In the data rows, 128 means zero.
How far apart are the two rows of each pair, measured in a hidden way? 0 means very close, and 30 very far. Two or three weighted sums of its numbers give each row a place; it is the straight-line distance between the places.
array([126, 135, 141, 133, 138, 144, 139, 133, 120,  94,  89,  91, 102, 107, 101, 109])
array([111, 105,  93,  85,  88,  82,  88,  83, 106, 113, 116, 124, 138, 173, 180, 182]) -> 11
array([114, 114, 100, 111, 122, 139, 142, 144, 118, 129, 140, 113,  89,  96, 106, 132])
array([109, 110, 114, 109, 104, 102, 101,  95, 100, 116, 127, 119, 108, 119, 131, 155]) -> 12
array([135, 120, 143, 134, 139, 164, 155, 172, 163, 149, 121,  95, 114, 105,  99, 101])
array([243, 246, 205, 162, 138, 126, 129, 122, 137, 126, 116, 104, 100,  96,  90,  99]) -> 22
array([157, 162, 156, 148, 145, 144, 145, 143, 134, 118, 122, 122, 111, 107, 107, 110])
array([111, 104, 111, 119, 116, 118, 138, 127, 127, 139, 128, 128, 134, 126, 135, 120]) -> 20
array([110, 117, 108, 125, 137, 138, 156, 157, 153, 155, 144, 132, 146, 134, 118, 109])
array([174, 177, 171, 151, 123, 121, 113,  90,  81, 103, 108, 110, 102, 108, 117, 122]) -> 13
array([106,  98,  98,  96, 104, 101,  96, 109, 117, 148, 184, 216, 215, 204, 181, 158])
array([156, 171, 176, 160, 147, 142, 150, 134, 116, 121, 122, 116, 106,  96, 110, 115]) -> 25
array([103, 103, 107, 116, 119, 138, 145, 155, 164, 160, 165, 160, 141, 125, 114, 115])
array([135, 128, 101,  90,  95,  98, 106, 106, 124, 150, 164, 179, 153, 125, 119, 112]) -> 11
array([107, 108, 117, 138, 132, 129, 157, 158, 177, 187, 191, 174, 152, 130, 109, 113])
array([123, 115, 120, 150, 185, 189, 192, 147, 116,  93,  89, 101, 114, 134, 137, 129]) -> 18
array([157, 148, 157, 146, 131, 130, 135, 141, 141, 123, 115,  99,  69,  91,  93, 100])
array([156, 152, 168, 169, 185, 198, 194, 174, 127, 104,  75,  75,  66,  80,  93, 100]) -> 4
array([112, 115, 118, 115, 112, 105,  97,  93,  85, 112, 126, 136, 152, 134, 138, 124])
array([ 93,  97,  99,  99, 106, 114, 134, 130, 139, 138, 149, 161, 161, 154, 141, 130]) -> 15
array([126, 163, 159, 170, 157, 142, 119, 101,  83,  82,  78,  79,  83, 115, 136, 147])
array([112, 121, 130, 141, 160, 172, 190, 175, 127, 102,  74,  83, 112, 138, 131, 121]) -> 6
array([ 97, 110, 121, 160, 169, 168, 151, 182, 177, 161, 133,  87,  85,  68,  81, 100])
array([160, 173, 165, 163, 165, 167, 160, 164, 155, 150, 148, 131, 110,  96,  83, 106]) -> 8
array([145, 144, 108,  90,  99, 117, 137, 123, 114, 127, 129, 143, 149, 145, 147, 130])
array([153, 151, 133, 101,  97,  98, 107, 130, 134, 122, 109, 104, 121, 136, 153, 161]) -> 6
array([112,  96,  88,  89,  82,  94, 102, 109, 128, 161, 160, 163, 168, 172, 151, 142])
array([117, 106, 107, 120, 133, 135, 157, 138, 132, 124, 119, 113, 109, 112, 142, 132]) -> 3
array([114, 139, 157, 175, 185, 170, 147, 118, 111,  95,  96, 113, 128, 135, 126, 126])
array([106, 101, 124, 135, 141, 139, 122, 114,  98,  99, 121, 158, 160, 144, 125, 128]) -> 8
array([130, 117, 135, 140, 142, 165, 168, 184, 178, 159, 132, 100,  91,  76,  85, 112])
array([162, 161, 126, 118, 114, 114, 132, 129, 104,  77,  84,  88, 103, 110, 107, 130]) -> 19
array([113, 101,  99, 103, 103,  98,  88,  91,  89,  71,  83, 121, 158, 172, 161, 165])
array([123, 137, 122, 145, 140, 152, 177, 185, 158, 101,  76,  80,  75,  79,  93, 101]) -> 14
array([137, 129, 143, 154, 181, 141, 133, 124, 132, 139, 166, 156, 162, 156, 143, 133])
array([128, 115, 141, 138, 142, 143, 132, 129, 132, 127, 128, 129, 134, 145, 144, 130]) -> 23
array([105, 108, 115, 130, 148, 160, 178, 174, 146,  98,  88,  90, 108, 126, 110, 118])
array([147, 142, 145, 155, 157, 144, 142, 150, 138, 122, 134, 118, 110, 113,  99, 105]) -> 15
array([119, 137, 148, 155, 139, 131, 123, 119, 108,  87,  95, 109, 131, 124, 138, 120])
array([138, 130, 138, 137, 135, 129, 138, 141, 140, 143, 139, 130,  94,  97, 114, 132]) -> 13
array([126, 139, 137, 141, 151, 165, 165, 143, 114,  90,  85,  82, 119, 123, 124, 120])
array([107,  97,  96, 110,  98, 110,  85,  89,  90,  86, 120, 130, 151, 152, 154, 162]) -> 12
array([119, 122, 117, 114, 118, 122, 124, 121, 138, 134, 148, 145, 128, 128, 131, 129])
array([110, 103, 124, 139, 149, 159, 147, 133, 141, 145, 145, 139, 124, 127, 102, 103]) -> 13
array([103,  98,  85,  88,  97, 100,  99, 115, 112, 103,  93, 101, 134, 148, 166, 178])
array([156, 136, 115,  96,  86,  74,  81,  86, 112, 145, 146, 127, 134, 141, 152, 153]) -> 12
array([132, 118, 116, 122, 122, 114, 129, 139, 148, 131, 134, 141, 122, 121, 125, 117])
array([117, 121, 114, 113, 117, 121, 135, 157, 174, 176, 175, 162, 157, 157, 144, 139]) -> 5
array([133, 135, 150, 156, 178, 193, 201, 184, 155, 122,  96,  87,  86,  79,  81,  92])
array([144, 160, 164, 156, 154, 140, 117, 108, 102, 111,  99, 103, 109, 126, 116, 110]) -> 13
array([164, 162, 163, 152, 139, 142, 139, 135, 126, 129, 126, 109, 101, 101, 102, 111])
array([111,  91,  98,  90, 108, 114, 132, 141, 152, 151, 140, 129, 131, 116, 124, 127]) -> 6
array([111, 102,  85,  89,  88,  92, 116, 146, 156, 165, 177, 161, 168, 146, 133, 126])
array([113,  92,  94,  76,  90,  96, 131, 158, 174, 194, 206, 190, 153, 125, 109, 111]) -> 7
array([182, 171, 152, 143, 156, 165, 161, 161, 147, 127, 126, 119, 110, 100, 103, 104])
array([170, 181, 182, 186, 192, 207, 178, 151,  98,  94,  83,  77,  89,  93, 128, 142]) -> 16
array([122, 119, 123, 118, 126, 124, 146, 152, 171, 185, 194, 197, 185, 149, 134, 120])
array([143, 122, 101, 105, 106,  96, 101, 104, 108, 130, 150, 150, 163, 146, 143, 127]) -> 7
array([147, 146, 146, 130, 122, 130, 114, 108, 103, 111, 122, 129, 123, 123, 108, 103])
array([104, 112, 126, 118, 115, 122, 128, 143, 149, 170, 176, 174, 168, 154, 152, 141]) -> 2
array([147, 131, 107,  98,  92,  90,  87,  91, 107, 110, 116, 121, 155, 172, 187, 185])
array([119, 128, 137, 135, 160, 174, 177, 158, 149, 136, 117, 129, 135, 134, 118, 124]) -> 19
array([107,  87, 101,  87,  75,  86,  91,  82, 101, 108, 118, 134, 161, 149, 183, 175])
array([204, 216, 204, 184, 175, 150, 121,  87,  81,  80,  77,  71,  68,  78,  90,  92]) -> 7
array([103, 106, 107, 125, 152, 168, 159, 162, 139, 120,  99,  87, 108, 103,  89, 105])
array([117, 124, 151, 146, 149, 133, 162, 150, 142, 120,  99, 111, 120, 127, 142, 139]) -> 15
array([114, 116, 113,  98,  98,  93,  85,  94,  82, 105, 119, 129, 143, 160, 162, 158])
array([131, 128, 109, 111, 105, 103,  99, 108, 120, 123, 117, 112, 116, 122, 138, 136]) -> 10
array([156, 176, 186, 179, 183, 173, 154, 127, 108,  99, 101, 110, 116, 144, 135, 140])
array([200, 218, 207, 197, 195, 178, 147, 108, 112, 120,  85,  77,  75,  85,  94, 103]) -> 5
array([105, 107, 110, 128, 147, 134, 114, 101, 110, 121, 143, 156, 131, 124, 107, 106])
array([103, 105,  95,  92,  80,  79,  81,  85,  98, 108, 123, 127, 144, 165, 180, 181]) -> 11
array([130, 154, 164, 163, 150, 153, 151, 168, 184, 182, 159, 133, 116,  92,  97, 104])
array([107, 112, 118, 124, 139, 151, 164, 188, 171, 136, 104, 103, 113, 135, 151, 121]) -> 16
array([163, 166, 161, 157, 160, 145, 173, 178, 177, 146, 108,  84,  71,  81,  98, 113])
array([109, 109, 122, 124, 118, 116, 117, 131, 140, 151, 166, 184, 191, 184, 174, 157]) -> 14
array([136, 140, 137, 120, 126, 124, 123, 103, 100, 113, 129, 141, 135, 126, 102, 109])
array([118, 116, 109, 116, 159, 182, 197, 166, 123,  92,  88,  94, 114, 127, 125, 121]) -> 22
array([ 95, 100,  78,  67,  81,  82,  70,  85,  76,  76,  96, 126, 151, 165, 167, 168])
array([112, 109, 106, 112, 104, 106,  93,  82,  90, 105, 120, 144, 167, 175, 155, 150]) -> 16
array([108, 121, 135, 141, 125, 156, 167, 177, 206, 202, 192, 157, 131, 112, 106,  93])
array([107, 115, 118, 118, 117, 123, 139, 128, 132, 120, 121, 108, 108, 113, 106, 117]) -> 5
array([122, 118, 115, 119, 108, 109, 131, 134, 124, 123, 122, 121, 113, 106, 119, 104])
array([114, 117, 108, 104, 101,  95,  93,  80,  75,  94, 112, 143, 168, 174, 165, 154]) -> 8
array([124, 140, 151, 145, 150, 147, 145, 157, 164, 150, 158, 152, 147, 142, 135, 125])
array([157, 164, 185, 186, 200, 190, 178, 159, 125, 100,  82,  77,  85,  88,  96, 105]) -> 6
array([104, 104,  81,  92,  96, 106, 112, 142, 162, 160, 166, 168, 146, 128, 120, 118])
array([229, 217, 210, 172, 124, 110,  85,  93,  93,  99, 110, 104,  95,  95,  96, 104]) -> 18
array([111, 104,  91,  95, 111, 115, 126, 120, 129, 135, 127, 129, 139, 166, 157, 151])
array([107,  95,  94, 110, 125, 111, 121, 147, 174, 181, 175, 170, 163, 165, 168, 152]) -> 18
array([111, 124, 117, 121, 123, 127, 148, 180, 200, 198, 192, 170, 135, 115, 100, 119])
array([144, 144, 124, 115, 120, 145, 152, 135, 102,  91,  97, 107, 102, 112, 118, 124]) -> 8
array([149, 163, 165, 159, 117, 121, 131, 154, 159, 130, 124, 114, 105, 103,  92, 100])
array([ 98, 107, 111, 119, 143, 143, 164, 196, 211, 195, 168, 158, 129, 120,  97, 105]) -> 14
array([112, 100, 134, 135, 121, 122, 135, 153, 146, 144, 149, 163, 183, 175, 187, 180])
array([140, 133, 149, 165, 141, 120, 110, 128, 128, 126, 123, 118, 112, 146, 149, 124]) -> 6
array([101, 106, 112, 129, 133, 114, 120, 123, 126, 149, 142, 142, 123, 107, 119, 124])
array([105,  93,  78,  84,  95,  96, 118, 121, 146, 169, 167, 170, 159, 170, 148, 127]) -> 15
array([107,  85,  82,  86, 106, 117, 140, 153, 139, 118, 107, 147, 179, 159, 155, 145])
array([195, 208, 212, 201, 188, 179, 147, 128,  97,  99,  85,  74,  64,  79,  82,  99]) -> 26
array([143, 172, 179, 196, 206, 203, 188, 169, 139, 109,  85,  81,  80,  86,  90,  90])
array([125, 123, 119, 108, 104, 100, 115, 128, 156, 171, 184, 171, 135, 119, 105, 100]) -> 6
array([122, 128, 129, 128, 128, 135, 141, 157, 161, 157, 137, 115, 100,  90,  92, 109])
array([120, 114, 106, 112, 109, 109, 112, 129, 123, 132, 131, 138, 137, 135, 126, 122]) -> 11
array([159, 162, 171, 162, 154, 152, 143, 131, 104,  99, 113, 119, 120,  96,  92, 102])
array([118, 123, 133, 141, 144, 146, 133, 128, 130, 136, 167, 160, 126, 100,  90, 103]) -> 5
array([101,  90,  96,  93,  92,  96, 111, 133, 151, 164, 171, 179, 159, 153, 154, 155])
array([117, 115, 116, 115, 111, 125, 134, 133, 155, 132, 122, 106, 104,  94,  99, 111]) -> 13
array([123, 115, 120, 115, 116, 125, 139, 129, 110, 117, 104, 107, 124, 125, 125, 132])
array([113, 117, 103, 105,  98,  87,  91,  77,  79, 107, 121, 150, 147, 150, 152, 151]) -> 10
array([118, 127, 123, 110, 119, 115, 135, 156, 151, 146, 145, 128, 124, 107, 114, 109])
array([131, 128, 115, 117, 132, 119, 139, 138, 137, 133, 129, 132, 113, 114, 122, 108]) -> 7
array([117, 104, 124, 125, 114, 129, 129, 114, 124, 122, 136, 147, 149, 153, 150, 131])
array([129, 129, 116,  98,  97,  95, 111, 120, 167, 185, 180, 171, 152, 128, 126, 115]) -> 9
array([132, 144, 139, 133, 136, 127, 124, 109,  97, 104, 118, 136, 143, 150, 135, 120])
array([105, 108, 107, 105, 141, 150, 148, 140, 136, 148, 162, 183, 165, 129, 110, 107]) -> 10
array([127, 124, 129, 106,  96,  87,  83,  92, 115, 146, 171, 177, 168, 151, 119, 122])
array([111, 115, 110, 115, 105, 105,  87,  88,  81,  81,  94, 118, 146, 191, 187, 175]) -> 19
array([103,  95,  97,  93, 112, 124, 124, 130, 135, 150, 169, 195, 192, 177, 142, 131])
array([126, 141, 153, 153, 146, 119, 125, 128, 149, 152, 148, 140, 121, 117, 129, 116]) -> 17
array([150, 181, 195, 188, 178, 157, 152, 136, 120,  99,  91,  86,  86,  84,  93,  97])
array([140, 132, 126, 125, 125, 113, 104,  94, 104, 114, 126, 128, 130, 126, 136, 117]) -> 13
array([111, 113, 102, 103, 104, 106, 104,  98, 103, 106, 140, 153, 177, 186, 188, 168])
array([137, 141, 126, 120, 119, 103, 101,  86,  83, 106, 122, 136, 140, 108, 107, 112]) -> 18
array([126, 130, 131, 123, 121, 117, 125, 143, 163, 170, 154, 130, 124, 120, 123, 130])
array([146, 163, 173, 159, 145, 122, 128, 113, 134, 140, 143, 124, 124, 104,  97, 113]) -> 15
array([121, 111, 110, 131, 152, 159, 147, 128, 112, 128, 149, 169, 148, 108, 110,  87])
array([152, 157, 175, 151, 125, 137, 129, 137, 146, 160, 154, 127, 109,  88,  97, 112]) -> 23
array([162, 166, 206, 211, 211, 186, 150, 107,  90,  80,  76,  76,  79,  75,  96, 103])
array([129, 117, 123, 111, 118, 130, 131, 135, 141, 129, 123, 117, 110,  93,  96, 111]) -> 20
array([133, 134, 125, 105,  90,  95, 123, 140, 164, 162, 138, 122, 126, 133, 132, 137])
array([114, 108, 118, 139, 167, 174, 183, 168, 126, 120, 103, 115, 104, 108, 104, 108]) -> 6
array([127, 144, 149, 159, 161, 176, 170, 161, 134, 118, 111,  99, 107,  92, 102, 116])
array([123, 128, 139, 181, 211, 213, 201, 162, 158, 136, 114,  96,  87,  84,  95, 104]) -> 8
array([117,  99, 111, 105, 117, 127, 133, 125, 146, 141, 135, 125, 121, 130, 143, 129])
array([129, 134, 161, 204, 208, 183, 132, 125, 115, 128, 124, 119, 107, 111, 112, 117]) -> 19
array([126, 139, 121, 123, 114, 140, 168, 169, 160, 144, 126, 109,  91,  93,  99,  99])
array([157, 157, 170, 178, 159, 132, 123, 103,  85,  93,  81,  92, 102, 102, 114, 114]) -> 27
array([139, 142, 132, 148, 150, 139, 112, 111,  85,  90,  81,  86, 100, 100, 107, 129])
array([108, 102,  90, 109, 108,  99,  92,  81,  86,  97, 112, 125, 137, 159, 177, 165]) -> 6
array([104,  99,  84,  92,  82,  86,  96, 136, 154, 177, 185, 190, 176, 167, 144, 134])
array([126, 123, 109, 108,  95, 108, 105, 112, 108, 103, 122, 130, 141, 162, 151, 152]) -> 10
array([107, 116, 132, 145, 151, 187, 170, 164, 159, 132, 104,  96,  96,  92,  95, 103])
array([164, 164, 173, 142, 131, 137, 165, 177, 136, 117,  90,  67,  74,  76,  89, 103]) -> 15
array([136, 125, 112,  94,  84,  73,  88,  75,  87,  92, 107, 132, 161, 184, 198, 188])
array([113, 104, 121, 127, 137, 108, 109, 121, 153, 155, 150, 116,  87,  90, 100,  88]) -> 19
array([103, 101,  98,  88,  88,  96, 107, 121, 140, 153, 153, 148, 157, 149, 157, 155])
array([136, 132, 138, 120, 106,  93,  96,  93, 100, 120, 139, 152, 146, 123, 122, 123]) -> 17
array([104, 110,  93, 109, 104, 124, 132, 148, 169, 169, 177, 164, 149, 128, 118, 117])
array([137, 136, 144, 156, 152, 138, 131, 127, 137, 165, 159, 167, 143, 127, 128, 111]) -> 18
array([114, 108, 102, 117, 107,  88,  83,  89,  82,  81,  93, 111, 148, 164, 176, 173])
array([107, 104,  87,  98,  98, 118, 131, 133, 134, 149, 137, 142, 138, 138, 130, 143]) -> 20
array([144, 156, 166, 176, 188, 194, 194, 177, 169, 142, 117,  83,  72,  74,  80,  96])
array([ 96, 108,  89,  86,  81,  90,  83,  93,  95,  89,  97, 104, 138, 166, 179, 171]) -> 9
array([111, 112, 106, 110,  98,  99, 104,  92,  83,  82, 101, 111, 135, 165, 180, 176])
array([120, 115, 124, 113, 105, 104, 100, 107, 103, 124, 142, 166, 174, 168, 147, 149]) -> 13
array([120, 123, 102, 100,  94,  87,  86,  90,  93, 108, 121, 132, 149, 160, 160, 180])
array([125, 120, 113, 110,  96,  99,  76,  83,  73,  88,  93, 129, 146, 175, 177, 150]) -> 9
array([168, 169, 167, 160, 153, 159, 176, 189, 163, 115,  87,  74,  77,  84,  92, 103])
array([136, 148, 151, 158, 148, 110, 109, 103,  91, 101, 113, 117, 116, 118, 135, 149]) -> 21
array([111,  99,  83,  93,  79,  74,  95,  84, 100, 124, 153, 179, 178, 186, 175, 161])
array([160, 157, 151, 151, 164, 167, 141, 101,  81,  77,  91, 107, 117, 108,  92, 102]) -> 2
array([138, 124, 100,  98,  84,  86,  98, 119, 155, 167, 176, 170, 168, 163, 154, 133])
array([114, 101,  99, 115, 133, 149, 149, 141, 167, 169, 147, 124,  93,  91,  98, 109]) -> 21
array([182, 198, 190, 185, 168, 123,  96,  95,  85, 104, 122, 128, 111, 110, 106, 101])
array([169, 174, 160, 173, 167, 149, 136, 136, 120, 119,  97,  81,  74,  83,  97, 106]) -> 21
array([105, 117, 115, 115,  92, 113, 121, 147, 181, 197, 199, 186, 174, 146, 131, 130])
array([172, 174, 167, 158, 139, 134, 121, 130, 126, 112, 102,  81,  80,  85,  98, 104]) -> 7
array([117, 117, 118, 110, 123, 121, 116, 106, 105, 123, 130, 126, 114, 104,  99, 108])
array([131, 126, 124,  95,  80,  96, 109, 105, 113, 132, 145, 139, 156, 147, 139, 127]) -> 5
array([114,  98, 102, 109, 112, 102,  95,  94,  83, 102, 110, 125, 143, 160, 178, 167])
array([104, 100,  86,  99,  86, 104, 107, 123, 116, 122, 139, 141, 145, 154, 163, 180]) -> 14
array([113, 105, 106, 114, 108,  91,  98,  94, 128, 152, 203, 223, 220, 206, 179, 153])
array([104, 107,  87,  91,  98, 112, 120, 138, 118, 135, 127, 150, 155, 162, 146, 137]) -> 16
array([112, 106, 107, 110, 108, 124, 101, 124, 149, 160, 168, 168, 149, 139, 137, 124])
array([107, 122, 110,  98, 120, 110, 141, 145, 154, 141, 128, 127, 117, 111, 111, 111]) -> 5
array([121, 134, 167, 183, 192, 205, 188, 155, 114,  89,  80,  81,  74,  74,  88, 105])
array([ 96,  96,  87,  88,  85,  73,  79,  88, 100, 104, 107, 124, 148, 161, 173, 180]) -> 20
array([129, 118, 119, 133, 143, 165, 170, 169, 161, 133, 131, 124, 122, 116, 125, 124])
array([129, 122, 112, 114,  98, 102, 139, 160, 193, 190, 170, 154, 131, 126, 114, 118]) -> 12
array([123, 106, 129, 109, 114, 107, 105, 105, 108,  99,  92, 114, 132, 146, 143, 124])
array([142, 143, 125, 126, 125, 106,  92,  75,  80,  90, 113, 120, 152, 177, 199, 167]) -> 17
array([164, 156, 158, 176, 186, 197, 185, 182, 145, 111,  87,  79,  87,  82,  98, 104])
array([226, 214, 210, 212, 180, 134, 102,  82,  76,  78,  82,  70,  78,  92, 112, 128]) -> 18
array([134, 127, 105,  95, 108, 125, 119, 150, 151, 172, 179, 172, 155, 134, 101, 119])
array([107, 106,  95, 109, 118, 133, 152, 172, 178, 147, 123, 107, 118, 116, 117, 108]) -> 13
array([112,  96,  90,  86,  87,  81,  79,  86, 104, 112, 136, 161, 172, 187, 175, 163])
array([117, 116, 122, 104, 109,  87,  84,  84,  89,  87, 113, 134, 171, 172, 168, 166]) -> 11
array([113,  95,  95, 104, 113, 118, 124, 125, 155, 185, 203, 199, 189, 154, 128, 126])
array([173, 147, 133, 103,  91,  87, 115, 138, 115,  85,  94,  91, 113, 121, 142, 157]) -> 16
array([108, 105,  93,  92,  98,  96,  97, 104, 112, 121, 130, 118, 135, 165, 176, 165])
array([151, 157, 169, 172, 178, 180, 136, 124, 106, 124, 119, 111,  84,  86,  87,  94]) -> 14
array([128, 136, 142, 132, 125, 140, 138, 153, 151, 135, 103,  90, 101, 138, 133, 118])
array([108, 100,  93,  99,  97, 105, 105, 117, 129, 136, 158, 164, 186, 174, 159, 132]) -> 23
array([126, 142, 142, 147, 145, 135, 150, 155, 148, 145, 160, 141, 114,  95, 102, 106])
array([134, 141, 146, 158, 168, 169, 172, 152, 130, 125, 113,  95,  75,  83,  91, 111]) -> 15
array([123, 149, 159, 161, 181, 168, 161, 151, 123,  94,  74,  87,  81,  75,  94, 100])
array([121, 113, 111, 108,  90,  94,  77,  81,  82,  99, 122, 118, 132, 154, 166, 176]) -> 9
array([124, 128, 141, 147, 155, 151, 145, 146, 118, 133, 122, 105,  87,  82,  92,  94])
array([108, 113, 104,  98, 118, 108, 111, 114, 103,  85,  90, 103, 119, 152, 176, 175]) -> 29
array([102, 101,  97,  99, 112, 114, 101, 109, 117, 163, 197, 217, 213, 189, 161, 136])
array([192, 219, 235, 250, 232, 199, 154, 119,  87,  86,  75,  72,  85,  85,  84, 109]) -> 12
array([150, 152, 152, 156, 166, 157, 158, 160, 159, 147, 149, 121,  82,  84,  99, 103])
array([149, 181, 169, 154, 140, 150, 154, 161, 167, 164, 130, 106,  81,  93,  91, 107]) -> 20
array([118,  97,  96,  80,  79,  85,  78,  85,  91, 100, 115, 127, 145, 161, 175, 174])
array([108, 100,  97, 107, 118, 108, 110, 113, 158, 172, 201, 230, 209, 187, 144, 131]) -> 14
array([104, 113, 126, 134, 150, 150, 121, 114, 143, 159, 150, 113,  89,  84,  94, 104])
array([153, 149, 163, 165, 170, 179, 191, 201, 183, 124,  87,  79,  80,  82,  91, 106]) -> 24
array([110, 117, 113, 122, 121, 141, 141, 161, 165, 181, 161, 144, 129, 122, 117, 127])
array([105,  91,  96,  85, 106,  88,  94,  94, 104,  98, 115, 110, 119, 162, 185, 202]) -> 14
array([104, 102,  86,  96,  91,  98, 113,  99,  97, 110, 114, 128, 153, 161, 164, 161])
array([152, 146, 142, 127, 105, 102, 120, 135, 147, 138, 113, 103,  90,  88, 101, 114]) -> 4
array([173, 169, 167, 141, 142, 162, 175, 187, 159, 129,  96,  85,  82,  81,  94, 108])
array([110,  94,  92,  96, 106,  92, 118,  93, 108, 115, 101, 110, 142, 154, 169, 180]) -> 7
array([152, 146, 153, 137, 141, 124, 129, 135, 148, 164, 154, 136, 107,  92,  90, 100])
array([119, 128, 146, 172, 189, 193, 184, 170, 161, 158, 119, 119, 109, 109, 107, 113]) -> 13
array([115, 107, 113, 113, 117, 117, 126, 122, 115, 121, 121, 117, 125, 130, 123, 132])
array([132, 142, 147, 149, 156, 162, 167, 177, 188, 197, 174, 144, 124, 101,  99, 104]) -> 3
